In the rows, 128 means zero.
Z: rows in several groups, each row roughly a mix of its group's directions:
Z (125 x 13):
[[ 91 156  74 159 102  73 161 121 152 148 109 123 116]
 [118 141  82 141 132 153 128 101 206 130 144 116  85]
 [134 123  91 152 104  56 140  82 112 111 149 163 126]
 [153 128 142 120 170 102 109  67 137 127 184 168 121]
 [ 70  84 113 128 102 159  84 119  93 121  90 134 148]
 [ 86  90 118 154 120 105  80  98 116 128 168  76 134]
 [ 96 116 157 139  51 117 106 110 113 153 154  87 138]
 [124 114 135 137 139  69 156  64  80 133 135 111 101]
 [116  67 117 161  75 137  74 128 124 117 137  96 144]
 [ 86  78 144 183 115 156 113  71 139 133 127 118 123]
 [102 133  87 138 138 105  95 166 188  90 165 141 137]
 [136 149 144 137 150 163  95  44 116 111 111 130  99]
 [ 73 117  98 131  92 169 114 175 158 108 125 100 154]
 [ 95  95  92 147  80 101 129 148 142 118  84  87 161]
 [112  67 105 144 130  99 123 171 108 113  78 169 131]
 [128 146 100 166 178 112 163  74 146  95 163 139 135]
 [116 137 116 140  87  84 152 175 129 136 135 164 191]
 [144 131  84 117 113 191 137 101 189 104 153 129 133]
 [108 173 159 177 143  83 127 145  76 149 104 135 143]
 [153 132 102 145 113 196 104  89 139 117  87  89 141]
 [129 121 117 162 136  88 122 143 163 128  90 115  49]
 [121 178 159 174 130  94 129 129  94 152  78 163 124]
 [120 152 120 110 127  54 138 183  82 121 118 113 113]
 [ 95  98  94 112 120 179 144 152 179 113 161 126 166]
 [153 139  62 143 160 145 124 118 184 100 128  93 147]
 [101 146 161 151 136 139 158 176  72 171 121 119 161]
 [115 134  94 104  69 167  98 137 167 144 106 173 118]
 [100  97  77 162  98 150 128 110 192 107 117 140 112]
 [115 192 176  88 124 115 174 117 123 167 142 128 120]
 [ 86 103 105 109 149 189 132  66 113 128 108 125 106]
 [117 132  98 132 110  66 119 148 131  99 163 140 194]
 [111 114 120 134  91 204 136 128 182 115 133 126 165]
 [171 119 139  60 187 157 110 132 108 129 125 110 112]
 [181 123  92 119  49 102 118 100 127 128 123 134 113]
 [119 105 198 169  96 108  96 154  97 158 129 132 140]
 [103 189 125 105 130  83 184 127 146 169 127 142 114]
 [113 191 128 151 119  92 183  99  97 143  99 127 113]
 [128 102  95 142 170 142 121 135 154 115 115 191  71]
 [119  66 150 109 141 132 145 143  93 105 165  72 151]
 [152 123 168  94  92 145  88 151  89 153  88 112  94]
 [121 119 119 141 156 188  64 153 143 147  88 140 104]
 [153 142  78 134 119 132 177 103 190  95 146 117 145]
 [ 93  92  84 162 100 129 132 133 159 103  66 110 115]
 [147 150 170  96 113 145 200 118 114 128 115 177 136]
 [128 112 136 203  97  88 157 134 128 134  86 100 112]
 [150 130  93 146 179  86  62 125 145 128 151 118 102]
 [101 123 146 117  68 154 128 184 115 133 133  92 175]
 [139 117 198 132 122 163 120 115  60 108 108 135 120]
 [162  91 134 155 132 175  66 108 113 101 168 122 125]
 [125  88 156 154 129 143 103 125  84 120 123 188  76]
 [127 130 112 132 176 157 155  76 155  86 181 133 117]
 [ 95 122 187 148 114  68 132 153  96 129 129 170 119]
 [105 106 147 142 150 131 140 183 119 138 113  71 187]
 [112 102 140 105 110  61 129 124  88 125 160 174  95]
 [142 152 148  87 183 162 143 128 167 136 146 166  87]
 [128 158 139  95 107  84 133 140 123 168 173  97 183]
 [133 199 104 113 147 126 170 104 174 138 134  91 134]
 [ 79  80  90 106 101 181 112 109 139 102 142 145 141]
 [150 137  82 123 174 152 112 122 196 127 166 139 107]
 [126 162 168  96 116 156 121  98 156 160 192 111 108]
 [162 131 125  64 142 153 108  95 113 104 157 144 181]
 [135 134  98 110  49 126  98 139 146 153  99 169 117]
 [129 169 141 158 121  90 113 169 123 173  66 133 143]
 [108 134 116 136 101 106 149 170 115 135 144 157 211]
 [ 91 123  80 121 164 135  62 142 163 105 156 133 119]
 [ 95 125  88 149  96 107  97  82 110 124  99 186 120]
 [147 118 113 101 157 173 102  79  85 161 112  89 113]
 [164 148 184  88 120  98 152 127  88 142 159 159 150]
 [172 163 120  74 162 160 101 169 110 149 106 140 121]
 [100 107 150  72 103  95 125 176 149 171 151 137 151]
 [104 129 111  80 147 182 140  87 158 103 159 165 139]
 [104 131 137 174 106  59 137 156 135 130 143  90  86]
 [138  75 124 161 107 132  94 140  80  92 102 105 169]
 [104 117  87 187  92  82 109 112 112 146 148 153  99]
 [111 129 158 148 175  57 160 159 103 134 149 123 146]
 [ 91  99 166 193  84  85 130 145 119 130 123 117 133]
 [ 91 123  77 179 145 104 140  81 133 101 131 149 165]
 [125 127 108  95 186 171  72 110 146 127 143 164 111]
 [113 136 153 133 145 105 151 198  80 163 139  99 150]
 [159 135 171 162 138 143 114 160 125 159  70 170 101]
 [123 137 107 120 157 164 125 143 108 133  97 176 203]
 [103 101 151 152 102 134 145 132  83 103  51 128 118]
 [ 92  70  91 143 123 140 134  95 112  89 145 104 174]
 [117 124 144 123  90  89  87 122  73 150  82 158 101]
 [126 142 146 158 127 167 117  65 140 131  89 138  70]
 [ 87 119 113 179 155 101 137 194 118 146 106  99 116]
 [102 100 114  92  94 209  96 128 146 123 118 134 123]
 [142 139 108 116 168 173 106 101 121 121  77 182 160]
 [ 88 127  97 151 155 155 115 130 100 113 132 136 209]
 [101 172 154 185 153 126 110  95  76 134 104 132 142]
 [129 112 151  94 116 200 138  89 114 132 172  93 130]
 [109 175  99 108 136 106 159 121 193 164 152 133 101]
 [122 182 158 172 137  99 119 112  87 140  86 166 142]
 [103 136 177  87 150 178  98 148 119 143 117 150  80]
 [ 74 122  81 142 100 144 167 145 171  88 112 112 134]
 [108 155 138 166 123  60 138 180  98 144 123 134 157]
 [121 121 209  95 112 128 130 139  74 150 137 153 123]
 [ 85 134 104 154 116 108 162 121 148 140  85 164  67]
 [143 135 114 173 143 174 106  78 139 111 147 141  69]
 [108 127 123 161 102  60 116 150  94 153  83 135 160]
 [ 62  90 115 131 141 117 113  66 101 119 151 111 110]
 [ 97  77 108  90  63 111 119 155 122 130 149 161 134]
 [135 118 145 190  98  56 166 113 136 119 135 118 127]
 [141  80  96 155 116 120 101 149 106  91  99  96 182]
 [100  92 131 179 147 144  87  82 173 121 142 155 115]
 [ 83 114 100 167 178 148 146  99 138  94 140 116 175]
 [144 166 148 137 125 103 135 199 151 177  95 121 148]
 [160 151 120 110 131  60  88  88 136  85 141 149 131]
 [144 106 135 200 108  75 148  89 147 127 137 101 127]
 [142 167 132 155 163  65 146  90 119 125 144 168  99]
 [ 84 108 135 162 121 210 146 110 127 149 127 102 115]
 [170 138  96 173 100 131 154 152 176 125  97  85 138]
 [ 88 104 112 118  79  82 106 129 101 137 121 189 116]
 [131 171 170 150 121  62 142 159  85 153 122 136 137]
 [ 63  83 131 190 101 126 121 111 156 110 130 125 126]
 [154 175 108 184 143  84 130  77 123 129 100 144 123]
 [139 152 110  90 132  65 167 130  72 124 131  95 118]
 [110 183 111 127 102  81 174 118 133 151 118  85 157]
 [103 111  83 127 155 173 103 108 124  95 143 132 193]
 [109 150 190 147 105 141 151 113  80 158 163  91 122]
 [166 158 161 128 156  97 131 167 125 137 102 192 103]
 [ 57 115  81 133 147 131  89 160 155  99 125 130 109]
 [144 126 102 135 122 145 104  69 175 103  89 166  95]
 [189 163 157  79 151  99 110 112 105 127 109 164 126]
 [144 170 148 138 152 147 108  79  99 132  76 177 135]]
the one row of each list that fits no group (the others fit one group, some only roughly):
  * Z180: [166 108 157  93 144 183 136 117 125 107 159  71 109]
  * Z189: [121 125 177 115 105 104 108 127  88 172 182 165 112]
  * Z671: [ 91 131 136 114 105 156 112 204  96 138  84 116 128]
  * Z971: [142 162 126 127 138 122 105 106 107 110 114 194 195]
  * Z697: [132 113 178  70 155 158 116 149 150 144 159 168 104]
  * Z389: [147 145 114 162 120  44 137 174 122 124 118 103 115]
  * Z625: [130  97 143 120 151 200 119 124 165  94  96 135  87]
  * Z88: [147 136  69 137 138  81 112 144 142 140 181 118 176]
  * Z816: [140 176 153 123 129 117 128 106  95 136 104 187 185]
  * Z128: [108 152 100 141 128  91 131 109 150 167 187 163  84]
  * Z273: [114 130 127 169 120  98 139 139 101 112 126 179 203]
  * Z918: [108 124 145 128  85 175 106  92 172 134 154  78 106]
  * Z492: [126 134  63 169 136 122 150 122 150  93  71 103 135]
 -> Z273
  * Z743: [116  95  91  92 151 195 129 135 141 117 142 130 182]
  * Z478: [ 87  90 109 130 163 116 164 110 131  88 188 135 151]
  * Z818: [172 161 129  94 187 103 104 132 136 127 144 182 118]
  * Z153: [169 131 140 160 136 100 118  79  71 118  99  85 120]
  * Z214: [ 74 105 119 134 152 160  58 107 153 126 159 141 125]
  * Z673: [117 113 114 165 174 162 116  67 108  91 120  91 138]
  * Z919: [163 144 139  76 154 115 127 156  90 145 104 170 175]
  * Z519: [163 125 113  83 183 153 110 149 178 123 166 134 147]
  * Z477: [166 157 191 115 168 168 133 112  88 116 148 142 117]
  * Z811: [148 106 119 114 100 100 169 177 156 130 172 101 171]
  * Z164: [157 149 150 152 125 124 118 162 108 157  67  74 155]
  * Z182: [115 151 142 103 146 175 150 106 190 132 127 136  70]
  * Z506: [102 118 121  92 183 120  76  92  91 130 153 144 100]
  * Z106: [ 85 108 162 124 135 130  47 139 113 142 166 143 138]
  * Z312: [ 98 172 108 157 175 134 137  56 131 105 120 128 122]
 -> Z312
  * Z16: [140  99 125 107  70  55 133 149  95 142 146 130 122]
  * Z856: [137 127 163 187 122  82 162 121 164 121 130 180 116]
  * Z570: [110 166 143 188  87  86 121  80 135 121 129 136  99]
  * Z630: [117 146 103 122 152 170 126 166 178 108  90 180 107]
  * Z867: [162 131 128 151 132 159  56 175 156 156 121 111 145]
  * Z309: [135 122 156 179 105 125 188 116 166 109  92 166 121]
  * Z47: [101 133  74 110 132 197 137  82 146 147 108 112 129]
  * Z84: [ 98 140 129 161 133 138  91  56 105  98 162 103 145]
  * Z798: [ 90 151  99 121 136 140 125 112 171 123 150 206 105]
  * Z667: [166 134 138 139 107 185 109 175 132 161  82  99 142]
 -> Z47
  * Z327: [ 64 114 139 132 146 153 134 126 132 112  91 192  93]
  * Z262: [113 131  95 139 163 122 136 105 197  91 140 178 110]
  * Z22: [108  91  91 119  59  97 132 110 105 140  81 129 143]
  * Z578: [120 159 134 145 155  62  96 131  84 103 153 110 165]
  * Z192: [111 132 150  96 148 122 122  94 116 112 168 177  62]
  * Z43: [109 146 102  57 171 139 108 146  81 131 116 137 100]
  * Z802: [159 143 137  77 187 121 114 164  82 134 122 138 162]
  * Z345: [186 148 116 144 162 145  92 166 132 152  77 144 105]
  * Z983: [120 112 174 125 140 141  92 108  59 130  85  96 113]
  * Z834: [154 149 136 113 106 162 141 103 145 136  86 202 157]
  * Z295: [ 85  94 166  98 108 104 140 165 108 139  77 163 119]
  * Z598: [123 134 162 104 123  79 129 151  83 170 166 177 132]
  * Z33: [180 146 142 128  87  69 133 165 118 166 102 114 123]
  * Z854: [102  91 135 148 137 134 140  33 119 127 144 126 115]
 -> Z22
  * Z48: [112 136 175 143  81  89 179 172 106 119 109 147 133]
  * Z689: [122 176  91 134 120  58 155 138 121 169 146 136 153]
  * Z223: [116 103  73 136  92 107 130 145 184  93 142 157 159]
  * Z859: [134 171  96 117 171 142 136 134 154 166 157 189 150]
  * Z150: [130 137 160 119 135  79 119 123  90 118 188  70 123]
  * Z408: [133 146  45 149 148  82 139 138 166 128 127 121 150]
  * Z285: [151 123 145 125 113  88 101 143  70 152 176 130 176]
  * Z73: [154  92  93  60 159 167 123 151 143 118 144 126 156]
  * Z896: [ 38 101 127 132 150 148 106 141 115 128 114 158 152]
  * Z778: [106 128 112 188 115  84 109 106 163 107 119 113  74]
  * Z611: [128 145 179 142  92 180 101  81 114 123 157  98 109]
 -> Z859
  * Z168: [ 62 120 112 143 170 113 145 103 134 109 170 174 142]
  * Z521: [116 146  94 189 110  77 149 112  82 129 100 142 120]
  * Z508: [ 67 128  91 156 135 171 110 127 157 128  94 148 171]
  * Z334: [178 151 109 150 157 156 150  68 152  97 147 100 120]
  * Z857: [ 77 156 117 179 183 129 126 122 142 131  93 145 166]
  * Z678: [164  97 117  81 145  98 121 161 158 121 141  92  73]
  * Z79: [113 145  85 152  87  61 121 126 121 158 167 113 150]
  * Z533: [ 62 119 134 131 125  62 160 121 107  99 141 149 108]
  * Z460: [136 162 139 119 123 145 123  94  98 122 123 184 201]
  * Z380: [ 73  76  83 154 121 116 112 148 145 112  89 133 158]
  * Z895: [126 107 191  85 140 110 130 181  92 144 149 118 103]
  * Z99: [148  96 111 133  63  70 135 146 104 140 112 108 163]
  * Z111: [162 115 177 114 147  92 132 110  65 119 144 102  90]
 -> Z380
  * Z204: [ 93  93 181 106  64 129 118 140 107 137 113  96 149]
  * Z184: [193 164 133 113 118  87 184 127 141 118 155 142 150]
  * Z657: [ 74 117 108 128 115 190 115 149 180 101 130 151 143]
  * Z792: [192 149 155 125 115 140 134 168  99 167  84 104 136]
  * Z852: [154 145 109 131 183 182 139 110 171  89 114 129  96]
  * Z501: [ 98  90 145 149 134 141  43 137 115 153 151 108 140]
  * Z419: [150 128 117 154 135  42 142  72 124 126 128 120 138]
  * Z397: [101 114 117 187 139  86 149 107 118 120  81 120  77]
  * Z619: [106 138 179  93  95  98 139 133 113 177 168 164 113]
  * Z988: [150 143  98 133  69 134 125 167 169 159  88 116 163]
  * Z450: [108 179 137 132 147 146 114 167 174 167  89 167 117]
  * Z913: [ 68 121 121 124 164 185 111  97 140 107 134 171 111]
 -> Z419
  * Z710: [131 155 107 169 134  86  99  91 149 102  81 166 102]
  * Z832: [104  92 139 181  73 145  95  97  98 119 121 119  96]
  * Z642: [143 104  89 118  94 129 118  96 202 102 118 162 113]
  * Z374: [154 171 144 110 133  73 122 138  93 127 119 175 178]
  * Z197: [213 162 125 107 132 139 169 130 112 152 113 110 144]
  * Z474: [ 84  99 163 117  92 128 154 149 115 138  68 153  93]
  * Z622: [141 199 164 112 141 152 174  91 122 128 123  94 126]
  * Z124: [ 47 129 104 161 162 105 124 130 128 127 114 165 156]
  * Z568: [138 155  85 116 157 139 161 132 179 103  87  87 155]
  * Z709: [149 161 109  97 169 151  77 172 135 156 149 145 161]
  * Z991: [ 56 117 120 162 122 131 125 161 172 108  99 163 113]
 -> Z709
  * Z860: [169 127  96 134  66  91 141 169 151 147 125 107 162]
  * Z914: [117 153  90 166 130  60 153 113 150 127 142 176 142]
  * Z765: [ 89 118 115 138 125 190 102 154 143 141  78 113 175]
  * Z623: [139  79 104 137 124  82  94 170  91 126 137 147 176]
  * Z577: [187 144 161 137 105 136 127 190 108 161  95 113 142]
  * Z484: [123 157 110 157 144 170 150  85 163 107 101 121  69]
  * Z692: [132  83  81 122  59 114 138 142 143 119 144 111 172]
  * Z994: [113 156 163 156 117 190 128  74  94 139 109 154 139]
  * Z920: [113 109 171  62 130 188 155 148 145 135 129 148 119]
  * Z343: [160 141 170  75 148 163 133 121  72 149 140 128 161]
  * Z206: [133 138 131  84  92 136 135 191 176 152 151 165 117]
  * Z703: [165 111 130 126 161 197 109 128 133  70 105 109 140]
  * Z6: [111 146 130  90 117 186 136 193 126 128  85 150 132]
 -> Z920
  * Z50: [ 86 141 125 151 157 197 102 129 144 131  77 122 154]
  * Z801: [150 136 127 146 153  89 162  97  87 142  80 132  73]
  * Z401: [ 89 136 111 167 165 125 110  62 106 106 114 167 114]
  * Z158: [109 122  76 128 139  65 139 158 135 158 139 182 122]
  * Z821: [178 102 115 130 151 125  82 114 153 106 118 116  59]
  * Z167: [121 152 114 131 105 149 156 205 146 120  71 139 126]
  * Z454: [151 110 151 117 150  78 160 106  90 106 187 123  99]
  * Z596: [119 142 135  76  90 177 164 175 132 125 127 131 171]
  * Z987: [164 101 150 115 154 199  90 120 136  85 128 108 137]
  * Z951: [181 147 110  99 164 169 152 104 143 130  93 172 108]
  * Z62: [114  66 102 156  95  98  71 154 119 130 142 151 139]
 -> Z821
  * Z902: [114  96 111  86 153 123 124 170 179 144 139 184 105]
  * Z333: [199 141 149 107 119 121 129 111  89 163 148  86 156]
  * Z368: [ 84 135 154 136 183  91 126 106  94 121 143 176  97]
  * Z648: [138 127 131 126 107  66 104 147 131 118 200 109 165]
  * Z561: [117 111 163 142  74 169 110 101 117 113 113  64 140]
  * Z995: [118 158 107 106 111 144 137 167 199 151 143 177 122]
  * Z906: [170 156 150 115 141 199 106 108 136 133  99  99  95]
  * Z591: [ 99 166 181 122 160 150 159 155  87 142 103 165 120]
  * Z356: [189 140 105 114  89 101 153 103 161 120 172 140  96]
  * Z63: [117 170 146 167  94  65 120  98 101 124 135 154 159]
  * Z997: [159 154 140 103  90  93 139 192 158 169 130 146 116]
 -> Z591
  * Z102: [112 173 175 157  96 154 136  87  90 149 126 148 164]
  * Z940: [137 134 172 134 131  60  84 155  92 149 158 142 139]
  * Z498: [143 108 104  99 175 130 107 158 179 135 158 180 107]
  * Z702: [184 134 123 167 107 163 161 133 191 132 119 128 153]
  * Z420: [142 113 100 100 195 153 131 149 188 112 126 152 109]
  * Z970: [131 120 165 173 135  47 141 114 137 118 141 162 111]
  * Z247: [164 134 108  84 135  94 129 169 129 126 116 180 182]
  * Z326: [121 100 156 154  87 112 103 114 122 141 181  79 170]
  * Z545: [141 142  75 156 120  84 123 179 145 118 106  77 113]
  * Z915: [ 89 111 135 101 160 163 163 167 117 158 163 104 172]
  * Z901: [ 94 113 114 111 134 188 102  76 127  99 136 161  91]
  * Z497: [116 136 124 171 101 176 131  89 140  98  89  79 102]
  * Z990: [130 122 164 185 137 122 155 111 115 140  63 156  93]
  * Z548: [ 95 151 132  66 136  97 179 116  81 120 140 154 126]
  * Z773: [ 67 101 114 172 113 160  99 167 160 119  97 127 125]
 -> Z915
  * Z966: [105  84 102 129 144 139 115 126 148 103 173  59 100]
  * Z468: [115 151 157 125 136 128 118 103  70 120 181 105 184]
  * Z418: [137 119  96 136  78 114 140 145 186 128  93 186 135]
  * Z283: [119  93 102 189 126 145  81 114 153 139 114  75 120]
  * Z430: [172 113 188 155 166 162 117 115 122 104 172 124 147]
  * Z572: [126 143 120 135 149  79 139 135 107 160 154 203  93]
  * Z239: [ 95 102 187 140 105 141 144 117  73 152  85 134 110]
  * Z354: [122 134 173 120 136 116 167 122  84 139  86 186  94]
  * Z72: [142 106  62 136 176 102 114 156 156 125 132 176 115]
  * Z152: [136 145 127 145  51  91 137 100 160 110 140 170 141]
  * Z350: [118  80 178 111 100 147 110 160  86 110  90 118 159]
  * Z351: [111 113 166  99 156 124 140 159 140 145 106 196  83]
  * Z448: [114 133 147  93 144 195 148 118 190 127 115 116  95]
  * Z904: [158  91  99 153 123 132 148  83 121  88 142  72 161]
  * Z284: [169 155 147 104 148 126 138 136  90 109 128  89 199]
 -> Z430
  * Z626: [166 139 142 122  92 145 119 185 140 160  88  82 154]
  * Z956: [ 73 112 132  96 146 137 133 138 144 111 170 194 101]
  * Z118: [168 145 161 116 160 195 107 100 130 101 156  99 127]
  * Z663: [112 135 113 197 105 115 121  86  94 130 113 154  78]
  * Z480: [176 122 120 142 112  71 146  70  94 107 148 123 108]
  * Z109: [127 141 121 129  85 160 132  56 145 114 130 179 157]
  * Z704: [139 112 131  99 145  89 105 167 114 159 184 180 140]
  * Z539: [143 139 142 146 153  97 167 137 151 129 162  81  62]
  * Z552: [141 177  75 163 125  98 150 103 125 121 120  80 163]
  * Z967: [109 134 191 136  97 167 145 100  94 114  86 110 100]
 -> Z539
  * Z110: [107 107 116 114 115 120 133 153 114 114 200  92 185]
  * Z291: [194 159 131 115 155 101  85 172 108 159 121 120 122]
  * Z893: [ 86 152 138 130  85  73 152 120 119 180 156 139 104]
  * Z531: [141  92 133 161 166 204 123 119 146 124 115  95 101]
  * Z905: [126 160  84  45 165 138 133 134 109 120 152 133 128]
  * Z722: [133 118 122  93 140  88 117 152 104 104 193  93 172]
  * Z751: [105 173 135 133 189 144 143 121 170 127 150 177 101]
  * Z449: [144 157 150  87  84 116 187 161 109 123 141 121 170]
  * Z236: [166  91  81 119 169 132  97 165 149  98 129 128 172]
  * Z849: [194 143 101 153 172 120 123  74 146 140 128 109 106]
 -> Z531
  * Z740: [126 178 116 119 113 139 134  92 180 147 166  71 135]
  * Z56: [109 167 135 171 112 125 139 125 103 146  83 187 169]
  * Z403: [124 144 159 160 106 151 150  93  79  99  76  91 125]
  * Z999: [142 141 119  67 154 111  92 116  90 139 185 100 144]
  * Z865: [ 81 154 112 151 157 132 109  85 131 123 113 197 107]
  * Z39: [ 80 105 104 169 103  90 129 165 109 113  92  86 117]
  * Z237: [190 125 110  98  98 149 146 100 158 103 173 109 100]
  * Z553: [ 96 134  85 101 126 160 128 120 182  87 173 140 157]
  * Z315: [127  91 118 129  73 112 126 166 114 147 100  80 178]
  * Z458: [126 130  59 148  88 161 119  99 175 119 115 144 157]
  * Z265: [115  85 136 150 149 188  99 125 101  79  95 116 151]
  * Z803: [118 157  95 148 136  87 147 109 170 125 162 194 119]
  * Z69: [111 106 132 106 117 144  75 127 112 129 193  91 173]
  * Z28: [136 121  92 175 150  79 107 125 113 138  96  83  84]
 -> Z265
  * Z186: [129  88  90 119  41 109 112 137 116 131 111 131 151]
  * Z828: [ 91 100 157  95 164 195 125 167 134 120 150 111 133]
  * Z220: [163 154  76 139 148 118 125 126 145 113 138  75 188]
  * Z746: [193 125 101  74 159 115 148 159 166 122 150 124 124]
  * Z782: [105 147 100  89 104 197 164 147 153 105 109 134 151]
  * Z772: [150 175 136 124 130 168  93  88 133 135  89 159  77]
  * Z195: [125  65 165 100 120 186  96 148 145 110 108 131 112]
  * Z807: [156 144 172  98 152 197 112 144 129 136 115  96  92]
  * Z178: [145 109 166 154 114  93  83 128  75 166 134  86 133]
  * Z996: [ 84 109  85 143 150 193 124 130 118 127 129 131 184]
  * Z925: [139 129 141 105 103  97 139  99 118 119 205 104 176]
 -> Z746
